One turn sends every row of this set to another row. A few are shown first. Where does it send the rows asked after them?
z305: 26,-10,-28,20,-3,-23,-7,-26,-8,5,7,5,22,-17,21,21,8,-44,-21,2,-20,16,-3,14,24,30,-1,-14,-4,-22,27,-6,25
z856: 7,3,-18,-6,-3,-21,-18,-35,-10,6,-15,31,6,-17,5,24,31,-18,-25,-14,-24,13,-10,-5,10,9,-13,2,-3,-33,7,-10,27
z91: 6,-4,2,15,6,-9,24,-38,1,25,-1,9,5,-34,11,-6,-8,-42,-27,-2,9,6,-20,10,9,0,-1,-9,4,-40,8,7,38
z776: 26,-10,-14,4,-10,-39,-6,-14,-3,22,-8,10,-12,-12,2,5,-11,-39,2,-7,8,3,-4,11,21,20,-29,-8,-5,-4,10,-23,30
z344: 23,7,10,-12,-9,-27,15,-40,10,12,1,37,13,-12,12,-13,-21,-19,-34,-1,-7,9,-5,13,2,20,-24,-10,-3,-37,4,-34,14
z361: 6,-4,-7,-4,-12,-10,-7,-35,-13,7,-5,28,8,-21,21,-10,-15,15,-25,-2,-13,6,-3,7,5,29,-6,-38,-1,-19,21,-3,34
z624: -6,-16,-1,-5,-12,-7,-4,-32,-1,-3,3,29,1,-15,-1,-18,14,-19,-22,8,2,30,0,14,8,9,-12,-8,3,-10,-17,-4,31
z713: -7,-4,-12,-4,-11,-31,-18,-20,1,21,-27,11,9,-4,9,3,-13,-19,-3,5,14,18,-5,2,8,7,-5,-3,-8,-23,-12,-2,18
z266: 19,3,-3,3,3,-40,3,-39,-3,23,-22,19,-10,-18,1,2,-18,-19,-8,6,-18,24,12,5,-1,33,-6,-7,-21,-25,11,-18,24
z264: 18,1,-20,-14,-2,-29,2,-32,-11,21,-8,15,4,-2,6,24,0,-27,-36,-5,-10,0,-10,29,20,-9,-24,-7,17,-39,6,-17,16
z405: 22,10,-17,10,-4,-27,2,-34,-9,13,-7,17,28,-6,18,-6,-2,-22,-21,1,-19,3,-7,5,14,15,-3,11,2,-37,36,1,-1
z142: 25,-3,-1,7,-24,-19,3,-8,-9,21,9,37,3,-25,14,-12,-13,-10,-29,-11,-14,-8,1,16,11,25,-12,-32,1,-3,19,1,33
z710: 2,-1,0,13,12,-9,15,-49,-13,15,11,9,4,-31,25,-6,6,-16,-12,7,-2,11,-19,-11,15,13,-15,-12,10,-28,9,-23,44
z738: 8,9,8,13,4,-17,7,-14,11,38,15,26,10,-28,25,-14,3,-35,-23,-1,-6,13,-24,-7,10,3,-4,-10,6,-19,15,-18,37
z602: 9,-18,-19,-5,-25,-10,4,-26,-1,9,-2,19,13,-22,13,-4,-21,-9,-28,-13,9,-11,-1,11,12,14,-10,-34,5,-19,7,18,28
z164: 0,-14,-4,13,-17,-10,-6,-28,-5,14,-8,33,15,-26,-2,13,-6,-45,-15,-22,-8,10,-10,19,20,8,-35,-28,-8,-28,16,-23,36
z643: 10,-10,-31,3,5,-13,-4,-22,-9,23,8,8,13,1,30,0,16,-21,-26,13,2,12,-4,27,5,20,-13,7,8,-9,20,1,11
z275: 31,17,-17,-1,-4,-33,-7,-30,16,6,13,25,-9,-10,1,15,15,-22,-43,1,-11,26,-3,25,12,7,-7,-1,-1,-16,9,-11,29

z713 moves to z266
z164 moves to z624
Now find these:
z405 moves to z305
z856 moves to z275
z602 moves to z361
z738 moves to z91

One turn sends every row of this set to another row. A few are shown first. Where does it send the rows asked after them?
z597: -8,6,20,0,-1,12,-4,1,5,-2,-2,8,-1,11,-13,-7,-12,7,-36,-9,0,18,-6,-16,-3,3,-10,3,-12,11,-3,-8,2,0,-16,4,-16,3,-23,-2,-11,-24,-12,-8,13,13,7,-2,22,-6,-13,12,5,-6,-13,-7,-15
z411: 8,-22,16,2,-11,17,22,-9,21,-1,7,8,6,-19,-25,-3,4,-7,9,8,8,11,-12,-5,-1,-3,-1,8,-11,10,-7,9,9,-27,-6,9,-21,13,11,-3,8,9,-1,-18,15,11,13,-4,12,19,4,7,0,-14,4,-6,-18
z45: -3,7,2,-4,3,10,-16,7,11,-6,3,15,-14,-8,-9,13,2,4,-9,22,-14,-6,7,19,0,9,-2,18,-3,-20,-11,-13,-21,-26,-3,6,-1,11,-11,-26,8,-14,-11,1,-3,6,9,-3,0,0,-14,-4,-7,-7,9,-6,5
z382: 20,-8,-14,-6,-1,-12,8,-4,4,-15,1,22,-11,-20,9,5,11,-23,-19,9,-5,13,5,-8,-5,2,6,-1,-10,18,1,-15,-2,-7,-6,-5,10,-20,-5,8,-15,-17,-21,1,3,8,-16,-5,-18,1,-20,-1,-12,1,1,4,-24
z56: -8,-10,0,11,-22,13,-8,-27,10,-12,11,1,3,0,-20,12,22,-14,7,5,18,3,-5,2,6,0,-17,4,-14,0,-9,-4,7,-12,-14,3,-2,-2,-20,-2,9,-13,-3,-4,25,8,26,6,-18,-15,-3,3,-14,1,12,-17,-5
z20: 2,-1,3,-21,19,0,-10,5,3,-9,0,-1,-6,9,-24,-5,18,2,0,8,-35,16,5,-9,15,-12,21,5,9,-1,-17,-1,-2,-20,-1,-17,-2,1,-7,5,-17,-15,3,-9,27,11,-9,-15,10,-12,-14,-2,-16,5,-2,2,-21
z458: -8,-9,10,-22,2,11,3,-1,5,-21,4,-1,2,0,-31,2,22,-12,2,14,-14,24,-4,-5,19,6,15,-15,10,-9,-16,12,-7,-5,0,-15,3,-8,-6,2,-7,-7,20,-18,2,11,-5,-15,5,-23,-13,-4,-12,-4,5,-1,-25
z202: -14,-16,-13,-28,-9,-1,-11,3,-4,-10,10,-13,4,-24,-7,12,4,-13,-17,6,-17,29,6,7,-2,-6,-14,3,-3,-11,-8,4,-5,-22,11,-7,28,-7,-2,18,7,-31,-3,-6,9,-1,-1,1,0,-11,2,-3,9,-4,-3,-16,-15
z889: 6,19,-7,8,-11,12,4,-11,3,24,19,6,-6,-19,-13,3,0,-17,0,19,9,7,7,6,-5,15,8,-8,-1,-6,6,-5,7,7,-15,-9,-9,1,8,12,9,0,-9,8,1,6,2,5,13,-7,-5,-2,-2,-18,-6,10,-1
z706: -3,-12,7,-7,1,25,-14,13,-3,-5,5,-14,-9,7,12,-2,-6,0,3,-10,-19,-2,-29,0,-7,21,-7,2,-14,-4,6,8,-29,-15,0,-7,-13,2,-3,-6,-11,-5,-1,-14,17,9,13,0,4,17,2,-4,-12,18,-2,-20,-6
z217: -2,-7,-12,5,-23,21,-23,-15,8,-1,8,-5,11,-1,-3,16,11,-7,6,-5,-4,10,-16,-8,2,1,4,14,-20,-22,24,-6,-21,-14,-4,-9,-5,8,12,-6,-11,-12,17,-4,28,18,3,-2,11,0,-8,11,18,5,4,-3,-24
z711: 10,-3,1,-8,7,20,18,0,9,2,0,2,1,1,-35,2,21,-9,-11,-10,-5,-14,-8,-7,6,-15,0,-15,-13,3,5,-1,-5,-23,-18,19,30,12,12,5,8,2,-14,-10,-1,-8,5,-15,-10,7,3,-4,-8,25,-9,-6,-7
z675: -10,1,-9,15,5,19,-21,11,0,3,12,-21,-15,-2,-1,-12,7,6,-28,5,6,15,-14,-7,-21,-16,2,8,14,8,6,4,6,-5,-18,-7,4,14,-5,-5,0,2,-7,-14,10,3,4,-17,-15,-17,-9,0,4,-11,0,-16,-11
z762: -15,-20,0,-34,-22,6,-5,-9,13,6,-4,8,3,-5,-19,14,13,20,-5,1,11,-6,0,-8,11,-21,4,9,-6,-8,6,8,7,-13,-6,14,15,-9,-1,0,1,-10,-6,-15,21,12,9,-3,13,2,-5,6,-19,5,17,-36,-20
z778: -29,-5,-3,2,-5,4,6,4,-10,-5,5,13,-7,-15,-13,25,8,-20,-19,10,8,6,-14,-15,-14,-17,-3,-33,1,6,10,5,-5,-1,-15,10,9,8,5,13,-15,7,0,1,18,3,3,11,-24,5,0,19,-7,-1,19,-2,-13
z761: -21,8,13,6,14,9,2,6,-13,0,8,2,5,-15,-14,17,13,-23,6,7,-4,6,-16,-8,-10,-18,5,-22,11,11,1,9,-25,-12,5,26,8,0,9,12,-5,0,6,4,15,-2,-1,-10,-11,13,4,14,6,-1,22,-11,-20
z874: -8,14,5,-1,3,-18,12,-9,5,-13,6,-3,10,0,4,2,8,13,-11,-1,5,-20,-3,-7,10,5,26,-2,8,-6,8,9,-10,-26,-12,7,-6,-9,4,17,15,-6,-2,-22,4,12,7,-13,25,5,5,-14,14,7,-4,2,-2
z452: 11,-18,3,8,15,12,-7,-2,-1,-14,7,11,11,-6,-8,2,23,12,-10,7,-3,-2,-6,-12,15,-21,2,-19,13,6,2,-9,12,1,-4,-14,22,-3,-2,-6,-4,2,-2,-29,6,6,-5,-7,20,8,2,-10,12,-11,14,3,12
z309: 3,0,-3,-9,8,-7,-6,0,2,-8,9,0,3,20,7,4,18,0,-4,-4,4,-14,6,-12,-8,0,-7,2,-8,-13,-3,-5,-17,-3,7,8,5,-15,19,17,26,-5,23,-5,2,7,-18,-2,14,-3,-16,5,12,4,7,4,-13
z270: 21,-16,10,7,-18,16,-18,-2,-12,-3,7,2,-12,-2,-1,-2,21,-4,18,3,-7,0,-12,17,-6,17,5,1,-2,23,8,-19,4,-14,2,19,11,-5,-3,5,-3,-11,4,-27,5,16,-10,5,-5,-13,-3,3,-1,0,21,-17,-9
z599: 6,-5,12,-3,-12,18,-1,5,16,0,-12,9,5,-1,5,3,27,-3,1,1,6,-22,-16,-19,-13,-18,5,0,-3,35,17,10,11,6,-11,15,2,-15,-20,8,-1,-13,12,-14,17,5,1,7,6,5,-11,0,-22,-2,6,-15,2
z182: -11,6,-23,10,-10,12,-5,-5,5,-11,19,14,6,-9,16,2,6,-4,-16,5,-16,10,-19,-6,-17,-20,11,-8,-19,1,-21,18,-13,-9,7,-6,14,18,16,1,-12,-12,-1,-15,20,-6,7,-1,8,9,3,-16,-8,22,-2,5,-10
z228: 9,18,14,15,-9,4,-1,6,8,-3,10,22,-9,-1,-12,-4,-1,-12,-3,19,-9,13,0,-8,-11,1,-6,-5,-4,-7,24,8,1,-11,-6,7,0,24,-24,2,21,-5,-14,-16,-8,-6,-4,-4,13,-6,7,-13,-18,7,5,-10,-1
z575: -7,13,-8,10,-2,23,-9,15,14,11,3,-6,-12,-9,9,22,-2,-20,-6,0,15,19,-7,-15,-2,10,-17,-5,-9,-1,11,14,14,-11,4,-9,-4,6,15,20,2,-9,12,-29,17,25,12,-7,10,0,-8,11,12,15,3,-5,-13
z393: 0,-9,-8,9,-5,-11,-7,1,-3,17,-15,3,-6,-10,-15,-10,7,-18,-12,11,10,-16,-17,-8,13,-23,0,13,-11,15,0,3,11,-27,-4,11,9,4,-2,29,7,-1,17,-10,2,-4,-17,-13,6,-14,-18,10,-13,12,11,-18,-12
z7: -4,7,9,-1,-24,23,-10,2,19,3,7,-6,8,-2,5,3,13,-2,0,8,21,14,-1,-2,5,8,6,-18,-1,-6,6,11,10,-1,-2,11,-7,0,6,-3,-14,-14,-5,0,-4,10,0,-1,19,-2,-3,-22,15,11,28,2,-13
z618: 7,-16,5,2,12,6,-27,-8,6,6,-2,13,-2,-7,-14,2,-3,-3,31,8,-2,-7,-7,-7,2,-4,-19,1,-14,7,3,12,5,-32,-11,12,-1,8,11,18,-7,-13,-5,-20,17,3,-7,-18,12,-9,10,-9,-2,14,10,11,-7
z961: 8,-2,3,3,8,8,9,-13,15,-3,10,-17,12,4,-9,20,4,8,-13,12,-14,14,7,-4,-3,-16,2,0,-10,5,17,-3,-7,-7,10,19,6,-5,-7,-11,-16,-17,10,-27,12,5,-9,2,-3,-10,30,8,-11,15,-14,1,12
z733: 2,-13,-20,-12,-33,22,-7,2,10,0,-4,11,-9,-17,2,-8,11,8,-27,13,7,-16,-12,-5,4,-18,12,9,-5,10,0,-5,17,-13,-10,-9,15,2,-2,-4,-8,-23,7,9,24,-5,-12,2,5,-13,-8,7,-19,2,-12,-7,0
z548: -8,-27,-13,-2,-14,7,8,-9,-3,2,6,2,22,-12,4,-6,2,6,4,27,-6,-21,-12,-17,18,-9,4,20,-4,6,-4,-8,5,-14,-22,13,7,-1,-1,4,0,3,2,-18,19,17,-11,-7,15,4,-9,-6,-22,-13,-6,7,-29
z782: 16,-16,-4,3,-7,-7,9,-15,17,-29,0,17,-1,-29,15,10,0,-27,-16,17,-3,8,-3,-18,7,2,9,-5,-16,9,11,-3,-7,-21,-1,-6,8,-7,0,9,-2,-23,-2,4,18,-2,-5,-5,-10,-2,5,-9,12,5,-14,-2,-25
z539: -17,9,8,-17,-13,0,14,10,10,-20,2,-10,14,-17,-8,13,15,9,-10,10,6,-7,-9,-15,-23,4,-3,-1,0,-7,6,11,-14,-29,1,-6,23,1,2,6,36,13,12,-10,13,10,6,-5,4,-8,0,-14,-10,4,-1,-7,3
z219: -1,1,-2,14,3,13,-17,6,6,-3,5,-8,-1,-26,-16,6,4,-25,3,-3,-12,7,-31,2,-9,5,-7,25,-13,-14,-2,-4,-22,-10,6,14,-3,-3,-12,-9,12,5,-5,-18,3,4,3,-30,1,2,-6,1,-22,-5,-10,-1,-19
z310: -4,-10,-5,-23,9,18,-7,11,8,-9,-24,-4,-17,-5,-13,4,-1,-6,-2,24,-3,9,-4,-11,-19,-2,-11,13,0,-6,3,-2,5,7,-6,-2,-5,2,7,-8,-8,-5,-19,10,4,10,7,8,22,-4,-8,11,3,8,10,8,-42
z68: -28,0,-11,6,-1,7,-8,9,1,18,1,11,-3,-18,-15,-1,16,-9,-10,5,7,-6,-12,-7,-4,-21,20,13,5,15,-8,17,15,-7,-11,-1,10,-13,-11,11,-11,-10,-3,-10,34,13,8,-8,15,15,-24,9,-3,-21,-3,-16,-29
z763: 0,17,-8,7,-9,-5,-9,-8,7,-6,2,15,3,-15,-14,14,13,-14,-18,-8,-23,-5,17,10,-20,0,5,4,-10,0,-2,27,-5,10,4,1,6,-7,-9,-7,-11,-13,4,-5,13,20,1,20,8,-16,-1,-4,-17,14,-11,14,-26
z170: -3,11,-26,-13,-19,18,-6,4,-11,-1,-3,-10,-12,-14,-11,7,0,-15,-10,17,-8,0,-29,-6,-5,1,-9,-6,-3,12,22,-9,-4,-20,-20,9,5,13,16,-9,-12,-19,-32,-13,19,4,-9,-8,5,-9,-17,5,-1,0,-12,2,-9
z469: -4,-3,-2,-12,0,14,15,5,19,-28,6,-15,-1,-16,-14,11,18,-27,-1,6,-23,-9,-14,-10,1,-4,0,26,-5,9,10,1,-3,-19,-23,21,4,-5,-15,28,4,-4,6,-3,12,25,5,8,-12,12,2,10,1,3,9,5,-28
z34: 15,-6,-3,-15,15,27,2,-2,-6,-23,14,4,-2,-6,-2,14,10,-8,-2,2,-22,-9,-13,-16,5,-12,2,-22,11,4,11,2,1,11,2,-13,5,-14,-6,-12,-14,-14,8,-21,6,7,2,-1,26,4,7,3,8,-18,0,8,4
z885: -6,18,-3,9,2,3,-20,12,-1,-13,24,8,2,-20,-12,1,-5,7,-22,0,-14,5,-8,14,-11,-7,27,2,-20,8,-16,16,-12,-12,13,-2,8,-5,-8,-8,-18,3,14,-4,14,8,-16,-1,16,4,-4,15,-4,8,20,2,-8
z565: -6,-22,8,-11,-17,-9,-11,-11,-3,-14,2,-13,10,-16,-13,6,11,-10,-16,-7,-9,19,-3,3,6,-11,-17,5,-4,-2,-5,-4,2,-13,-3,-8,12,-21,-5,35,-7,-22,7,-3,19,14,-18,15,20,-5,0,-4,9,-8,11,-11,-8
z32: -6,18,-18,-13,-15,9,9,7,8,-18,31,18,-9,-26,-18,4,8,-14,-16,1,-13,-1,-14,-9,5,0,10,-10,-1,0,-1,15,3,14,22,1,-2,10,20,-1,0,-5,-1,-15,9,15,10,1,1,-1,-7,3,-16,26,7,1,-30
z659: -3,9,-16,-21,-7,-8,8,-18,9,-10,-3,-6,1,-3,3,17,20,-14,-4,3,-2,-12,-33,-12,-7,13,-1,-4,-21,-1,5,0,-23,-3,12,6,15,-13,-17,14,15,5,1,-21,1,16,2,2,12,-3,-4,11,1,-3,5,-1,9
z922: -11,-12,9,-3,3,14,6,9,18,-1,-3,-25,5,-9,-9,14,2,12,-26,3,-15,6,-10,-9,0,-20,12,-10,-5,6,-1,-2,12,-12,8,18,-4,10,8,-7,-24,-7,7,-21,34,7,3,5,1,1,24,4,-9,5,-17,6,4
z865: 1,-9,-6,-1,2,-4,2,13,2,12,2,3,2,-4,-8,4,-22,7,-19,7,-5,-10,8,-21,-4,-20,-13,20,-22,23,14,5,10,6,-5,14,4,-5,0,9,-8,-10,-7,-15,20,16,-7,3,7,11,-11,6,-26,18,-7,-19,-26
z570: -5,13,-2,7,10,15,15,0,4,-16,23,-12,14,-16,-8,2,0,-15,-14,28,-22,1,-13,-11,5,9,15,4,2,20,6,4,-9,-13,-27,4,6,-4,-19,17,4,-7,4,0,4,20,6,4,-16,20,1,6,11,4,-3,9,-20
z323: 11,4,7,2,18,14,10,-5,5,4,-12,0,-4,2,-30,17,3,-12,-33,-4,0,1,4,-2,-7,-19,-7,-14,-5,-6,-5,9,-4,-18,-8,8,17,-3,21,0,1,-10,12,1,-7,0,5,-10,-4,2,0,3,8,30,-7,-12,-9
z483: -10,-9,-11,-21,-10,18,0,9,-8,4,-20,4,-7,3,-5,1,5,1,-12,18,-16,-17,-18,-6,10,-18,2,0,7,16,-13,12,1,8,-17,15,4,13,-1,3,-20,-4,0,-17,-12,19,2,0,12,-4,-16,3,-33,11,19,-7,-13

z597 moves to z618
z45 moves to z7
z323 moves to z761
Now find these:
z20 moves to z452
z393 moves to z68
z763 moves to z309

